(in the rows, 128 means zero)
A single turn carries every row of the set below to another of its rows. Some are shown first; where does it send the rows asked next?
Bebut: [143  97 118 139 106 162 135 139 173 128  90 115 139 119 136 104  98 135
 179 158 138 112 143 120 160 122 115 122  98 124 177 130 134 125 140 141
 105 123 149 163 109 154 118 142  96 130 172]
demid: [120 127 127 140 125 147 152 146 183 111 108 116 136 139 125 104 150 149
 142 138 119 128 118 141 122 125  89 133 137 132 152 126 144 104 124 125
  97 139 123 170  91 157 114 134 121 142 169]
Nul: [139 103 129 130 102 147  97 106 149 120 137 134 137 135 139 112  89 105
 121 132 131 103 140 145 133 140 138 121  88 101 133  99 116 114 106 127
 105 152 168 123  98 175 125 164  98 132 158]
kalev: [122 128 125 126 126 139 147 144 186 108 106 117 143 145 134 111 133 157
 147 143 122 135 119 144 138 125  91 129 139 130 161 119 145  95 103 135
  95 130 138 175  90 151 120 138 120 147 167]
tep: [131 111 131 107 116 145 129 113 162 125 109 139 146 140 145 116 113 124
 187 118 127 105 121 124 127 116 139  94  88 108 168 130 135 116 119 134
 119 155 141 142  96 140 123 182  94 163 138]
kaga: [110 128 132 134 128 132 157 145 191 121 114 114 136 146 129 106 128 144
 153 142 117 123 118 144 131 130 100 118 138 141 157 119 143 112 120 133
  91 129 122 169  86 156 121 141 120 154 173]
beme: [150  89 156 136  99 139 109  99 144 122 118 112 137 142 142 102 104 128
 166 139 107 114 143 134 117 117 149 155  85 125 151 123 160 113 126 143
 115 132 124 175 100 161 119 158 116 124 137]
borug: [134 121 135 100 110 142 125  99 160 129 131 138 143 135 146 112 103 139
 178 120 129 108 119 119 135 112 135 100  90 110 156 129 128 112 109 150
 118 141 149 148 103 142 124 181  94 161 129]
piba: [127 105 107 134 100 139 102 106 149 136 148 153 125 137 128 109 126 129
 129 106 109 104 105 145 133 134 122 124 135  93 132 133 104 126 104 124
 116 120 138 144 102 150 117 133 151 115 174]
Guroz: [132 108 126 128 141 180 127 127 146 130 125 143 139 130 110  84 123 148
 121 124  98 136 117 158 130 125 103 141 122 115 148 113 137 145 122 132
 114 123 123 157 113 161  93 144 149 123 179]
Fikel: [110 127 136 120 119 152 155 142 181 121 104 125 145 139 130 110 139 150
 139 138 128 125 117 157 119 136  98 125 135 144 150 129 140 110 122 147
  95 133 121 167  89 153 107 141 118 138 169]
rivon: [130 113 110 122 102 143 113 103 158 125 145 146 117 140 135  98 123 126
 135 106 113 113 103 131 130 124 103 135 127  79 135 121 104 112  92 127
 117 129 150 147 124 154 122 132 152 110 153]
sepi: [124  97 130 138 105 143  99 111 145 118 130 140 139 144 133 102  88 109
 133 122 125  88 134 139 117 124 148 106  96  99 139 109 110 127 107 125
 121 160 162 123 102 165 125 164  93 136 161]
lor: [137 101 121 138 111 155 142 136 165 122  87 119 145 124 139 104  95 147
 165 156 150 115 134 129 163 107 126 119  99 119 174 130 136 130 131 139
 113 128 162 164 102 145 111 149  88 137 174]
mepob: [121 109 129 133 138 177 139 137 165 123 127 133 130 152 100  77 115 146
 124 127 101 137 122 150 136 131 104 142 119 100 156 112 137 150 133 122
 104 124 125 157 110 162  98 155 146 128 176]
mafaz: [123 111 129 135 114 138 106 108 157 133 144 132 131 145 128 101  87 104
 119 124 124  95 131 148 123 133 152 118 100  97 138 100 115 135 101 125
 115 154 158 117  95 178 118 165 111 130 168]
Mada: [116  75 108 145 112 154 117 115 160 113  89 124 124 152 145 101 130 147
 165 127 112 126 161 163 115 137 122 160 114 140 144 106 144 119 107 132
  99 129 136 166 110 153 117 158 107 124 149]
Vusan: [146 105 132 136 133 175 139 135 157 113 126 142 140 142 106  80 108 154
 116 125 100 140 120 148 133 127  94 152 122  96 158 108 145 133 113 130
 106 123 140 155 115 165 102 151 141 116 170]
nadaf: [140 113 138 101 108 145 122 106 162 137 123 140 149 126 143 118 101 127
 183 125 119 114 121 116 135 129 129 102  75 112 163 121 137 104 118 146
 109 135 143 142  99 146 126 181  99 161 128]
livuk: [127  75 122 146  90 153 127 101 153 120  95 109 126 155 132 120 116 151
 171 139 126 108 139 130 112 115 131 140  97 132 145 115 145 110 124 138
 109 111 118 168 113 141 137 144 122 126 141]
nek: [136 103 124 147 116 155 152 142 174 120  84 120 150 120 137  99 114 135
 175 145 138 112 130 132 147 111 124 121  99 125 186 135 139 136 140 126
 114 140 146 162 101 151 114 143  94 134 172]
Birul: [123 100 111 135 108 142  93 108 155 123 152 148 121 140 126  95 127 116
 139 102 101 107 107 134 122 118 121 129 123  83 132 132 102 119 104 121
 121 129 144 139 113 155 119 137 144 117 154]
fozem: [149  85 122 152  97 147 116 101 140 124 117 118 125 147 155 101 129 139
 141 119 119 112 131 140 152 138 133 169  99 112 126 111 131 129 126 110
 110 161 131 157 116 131 128 159 132 114 153]
fis: [133 103 130 143 139 175 128 128 158 115 129 144 137 138  99  82 125 144
 114 121  92 138 119 154 115 120  97 148 118  96 140 109 131 136 128 118
 107 128 130 154 109 164 100 144 142 121 170]
Vidur: [129  95 154 134  88 124 109  83 149 117 110 122 147 140 155 117 121 124
 151 125 111 121 130 159 131 130 127 157  89 111 133  99 127 112 124 114
 105 151 142 167  86 144 130 151 117 117 135]
tebi: [122 107 134 125  99 147  88 103 137 128 129 143 141 143 131  98  98 117
 117 125 121  90 130 147 126 142 145 108  98 102 149  98 112 135  98 131
 118 161 156 133  95 166 117 164 107 140 171]
Salu: [132  83 126 142 110 144 135 116 140 115 128 132 141 144 141  93 122 161
 170 104  91 119 132 149 131 136 122 173 110 148 140 114 138 123 100 119
 105 144 127 148 116 145 127 162 130 121 144]
Vaz: [111 106 111 126 111 135 117 113 162 126 147 148 111 144 127  94 125 113
 140 105 112 112 102 142 135 124 119 130 125  87 136 121 100 125 103 115
 113 122 142 145 108 155 115 128 160 116 167]
gebik: [124 107 120 137 114 147 142 135 172 134  92 114 130 121 141  99  99 123
 178 156 146 113 135 138 151 113 132 110  99 121 185 128 133 140 142 131
 113 131 151 155  98 149 103 146  98 139 176]
Febi: [136  93 125 129 137 177 132 139 158 123 133 144 140 140 102  83 117 148
 124 115  95 144 126 147 141 132  98 162 110 100 147 108 135 128 123 133
  95 127 133 155 118 172 107 156 138 124 168]
nuga: [135 108 131 131 103 146 106  97 149 123 139 143 136 136 135 100  81 116
 122 128 130  98 137 147 121 126 134 123 102  92 132 101 111 130 101 137
 116 151 175 128 108 171 119 165  91 126 161]
vik: [136 107 124 134 107 157 140 130 181 135  83 117 152 123 143 104 113 132
 166 151 150 105 130 138 147 115 136 108 103 132 187 129 132 138 132 147
 114 143 142 162 107 154 116 138 107 132 183]
sibo: [118 114 123 127 119 145 144 143 186 108 112 120 136 144 124 114 134 151
 149 140 120 131 128 143 134 134  84 131 132 143 148 113 138  92 118 139
  78 133 135 172  98 162 129 136 119 151 167]
Rek: [132 100 109 123 102 146 107 112 157 124 151 143 125 136 134 107 125 118
 139 105 114 114 108 128 149 130 113 139 111  90 126 125  98 112  99 119
 113 121 145 141 118 161 131 134 149 107 156]
tevad: [136 110 142  93  98 143 128 107 157 134 112 154 149 135 140 114 105 129
 187 120 126 101 116 124 129 126 144  98  89 107 171 128 130 122 114 146
 118 150 135 140  92 140 117 176 114 150 158]
Tarid: [124 120 138 100 110 145 131 105 164 133 126 139 134 141 143 110 100 121
 177 122 125 104 111 122 132 126 146  89  84 106 163 122 124 127 120 134
 117 139 135 136  95 138 120 183 109 156 137]

piba moves to tebi
kalev moves to Vusan
Bebut moves to sibo
And these:
Tarid moves to gebik
sepi moves to tep
Salu moves to fozem

